In the data rows, 128 means zero.
Here are some points:
tensor([152, 129, 164, 191, 169, 177, 128, 201, 146, 152, 167, 222, 128, 128, 128, 193, 128, 166, 128, 128, 128, 140])
tensor([128, 160, 128, 171, 141, 128, 190, 131, 128, 165, 147, 139, 140, 128, 169, 136, 183, 128, 172, 155, 128, 166])
tensor([128, 168, 151, 128, 128, 137, 185, 156, 128, 221, 128, 128, 128, 205, 128, 167, 174, 168, 128, 128, 128, 128])
tensor([190, 150, 128, 148, 143, 143, 128, 137, 128, 136, 147, 211, 128, 128, 138, 128, 206, 155, 128, 128, 129, 191])
tensor([160, 144, 128, 193, 147, 183, 128, 195, 216, 128, 208, 177, 136, 128, 166, 182, 128, 128, 128, 156, 156, 149])
tensor([128, 147, 154, 230, 128, 184, 146, 223, 171, 128, 179, 215, 162, 128, 133, 185, 133, 163, 128, 128, 128, 146])
tensor([128, 170, 128, 196, 128, 161, 174, 224, 137, 187, 161, 176, 128, 128, 128, 166, 131, 128, 161, 176, 128, 136])
tensor([128, 150, 131, 189, 130, 145, 159, 166, 161, 128, 191, 128, 128, 128, 139, 155, 147, 128, 208, 197, 179, 135])
tensor([128, 174, 130, 128, 128, 128, 128, 136, 132, 224, 128, 129, 131, 128, 128, 151, 216, 168, 133, 128, 128, 149])
tensor([231, 148, 128, 188, 215, 166, 141, 146, 180, 128, 146, 162, 128, 128, 128, 128, 128, 128, 151, 252, 166, 128])
tensor([147, 128, 200, 128, 128, 182, 128, 128, 128, 128, 128, 128, 128, 185, 128, 129, 176, 250, 150, 128, 128, 128])
tensor([128, 169, 128, 145, 128, 128, 176, 163, 171, 186, 129, 190, 216, 128, 159, 132, 163, 128, 128, 128, 199, 128])
tensor([128, 141, 180, 128, 128, 128, 233, 205, 128, 145, 128, 209, 169, 128, 128, 128, 172, 128, 128, 158, 128, 128])
tensor([128, 128, 173, 139, 199, 130, 128, 128, 142, 157, 128, 128, 133, 128, 128, 128, 128, 128, 128, 128, 131, 176])
tensor([128, 128, 128, 137, 128, 128, 186, 148, 134, 161, 128, 158, 192, 128, 131, 128, 149, 128, 160, 128, 164, 130])
tensor([128, 142, 176, 128, 128, 128, 128, 128, 128, 168, 128, 128, 128, 178, 158, 128, 179, 128, 128, 128, 170, 128])
tensor([161, 159, 164, 128, 129, 128, 169, 146, 128, 128, 128, 133, 158, 170, 150, 150, 128, 161, 128, 128, 134, 128])
10 more points follow, each with its number after it:
tensor([188, 128, 128, 128, 128, 128, 135, 128, 147, 141, 128, 128, 153, 195, 191, 128, 128, 129, 219, 210, 183, 128]) 0
tensor([136, 131, 128, 158, 128, 148, 128, 128, 130, 128, 151, 172, 128, 128, 138, 128, 152, 148, 176, 177, 128, 135]) 1
tensor([128, 158, 141, 128, 159, 167, 128, 128, 150, 130, 144, 128, 141, 179, 128, 164, 152, 182, 128, 128, 128, 128]) 2
tensor([165, 144, 128, 203, 194, 162, 129, 154, 134, 146, 203, 166, 162, 163, 210, 195, 128, 128, 128, 128, 141, 212]) 3
tensor([128, 165, 140, 128, 128, 160, 164, 160, 128, 209, 128, 144, 128, 154, 128, 128, 132, 170, 128, 128, 128, 128]) 4
tensor([147, 128, 128, 177, 128, 176, 128, 144, 228, 128, 137, 139, 128, 128, 187, 153, 128, 128, 192, 187, 139, 150]) 5
tensor([131, 156, 128, 191, 150, 128, 128, 165, 189, 179, 204, 128, 143, 141, 240, 158, 166, 128, 150, 128, 244, 193]) 6
tensor([128, 128, 207, 171, 157, 188, 128, 128, 128, 158, 137, 157, 128, 130, 128, 139, 128, 128, 128, 128, 128, 138]) 7
tensor([156, 128, 139, 128, 137, 195, 128, 128, 160, 153, 128, 149, 162, 128, 175, 131, 128, 180, 128, 128, 153, 128]) 8
tensor([147, 128, 186, 195, 185, 138, 128, 128, 137, 128, 202, 172, 128, 133, 128, 128, 139, 134, 136, 191, 128, 175]) 9
Which of these numbered points is nearest to each point below, looking only along the 5 directions in which the first points spread most? Its number follows each.
tensor([128, 158, 128, 166, 173, 128, 142, 128, 128, 204, 162, 202, 189, 128, 146, 182, 194, 128, 161, 164, 128, 160]) > 6
tensor([128, 143, 128, 195, 133, 138, 165, 128, 142, 204, 145, 150, 128, 128, 145, 152, 130, 128, 180, 133, 128, 140]) > 6
tensor([128, 143, 128, 154, 141, 163, 128, 128, 148, 175, 169, 128, 135, 149, 152, 128, 140, 128, 133, 155, 161, 128]) > 1
tensor([172, 128, 128, 128, 151, 169, 128, 128, 182, 148, 135, 128, 186, 176, 215, 128, 128, 128, 203, 219, 176, 128]) > 0
tensor([155, 180, 128, 177, 128, 172, 146, 207, 177, 128, 132, 179, 128, 128, 147, 158, 129, 144, 128, 128, 146, 128]) > 3
tensor([165, 151, 128, 199, 208, 128, 128, 128, 167, 128, 229, 141, 128, 153, 151, 157, 147, 128, 138, 128, 149, 226]) > 3
tensor([128, 147, 167, 128, 143, 128, 128, 150, 154, 128, 181, 128, 128, 128, 128, 138, 128, 128, 128, 136, 235, 155]) > 1
tensor([149, 128, 128, 136, 128, 128, 154, 128, 128, 128, 128, 128, 189, 212, 207, 128, 128, 154, 209, 183, 149, 128]) > 0
tensor([144, 144, 202, 128, 128, 255, 158, 212, 156, 128, 128, 186, 128, 128, 128, 161, 128, 204, 128, 128, 128, 128]) > 7
tensor([190, 165, 128, 162, 144, 153, 128, 141, 128, 132, 192, 220, 128, 128, 134, 138, 218, 184, 128, 128, 128, 154]) > 3
tensor([128, 185, 138, 128, 134, 128, 128, 173, 128, 193, 207, 128, 128, 168, 141, 170, 170, 128, 171, 157, 134, 149]) > 6
tensor([128, 167, 128, 128, 141, 128, 128, 128, 145, 128, 128, 128, 166, 175, 148, 177, 128, 184, 128, 128, 128, 128]) > 2
tensor([128, 204, 146, 128, 128, 169, 128, 128, 175, 188, 180, 135, 136, 128, 161, 178, 135, 128, 128, 128, 196, 128]) > 6
tensor([159, 143, 183, 160, 128, 201, 172, 170, 151, 128, 128, 172, 128, 128, 128, 171, 149, 162, 149, 137, 128, 128]) > 7
tensor([128, 128, 161, 144, 128, 156, 183, 157, 128, 190, 128, 147, 169, 128, 128, 146, 183, 151, 179, 128, 128, 128]) > 4
tensor([208, 200, 132, 141, 145, 179, 147, 211, 136, 128, 128, 193, 128, 128, 128, 163, 128, 128, 128, 128, 128, 128]) > 3
tensor([133, 128, 128, 160, 140, 128, 191, 165, 149, 135, 130, 128, 164, 173, 128, 128, 173, 128, 181, 176, 128, 171]) > 1
tensor([128, 230, 147, 128, 128, 128, 139, 129, 128, 157, 132, 164, 183, 150, 128, 208, 139, 198, 128, 128, 128, 128]) > 4
tensor([128, 128, 193, 128, 128, 239, 151, 130, 128, 173, 128, 157, 142, 128, 128, 150, 179, 190, 128, 128, 128, 128]) > 2
tensor([128, 159, 147, 128, 182, 163, 128, 128, 204, 159, 128, 159, 128, 128, 141, 189, 128, 151, 128, 128, 128, 128]) > 7
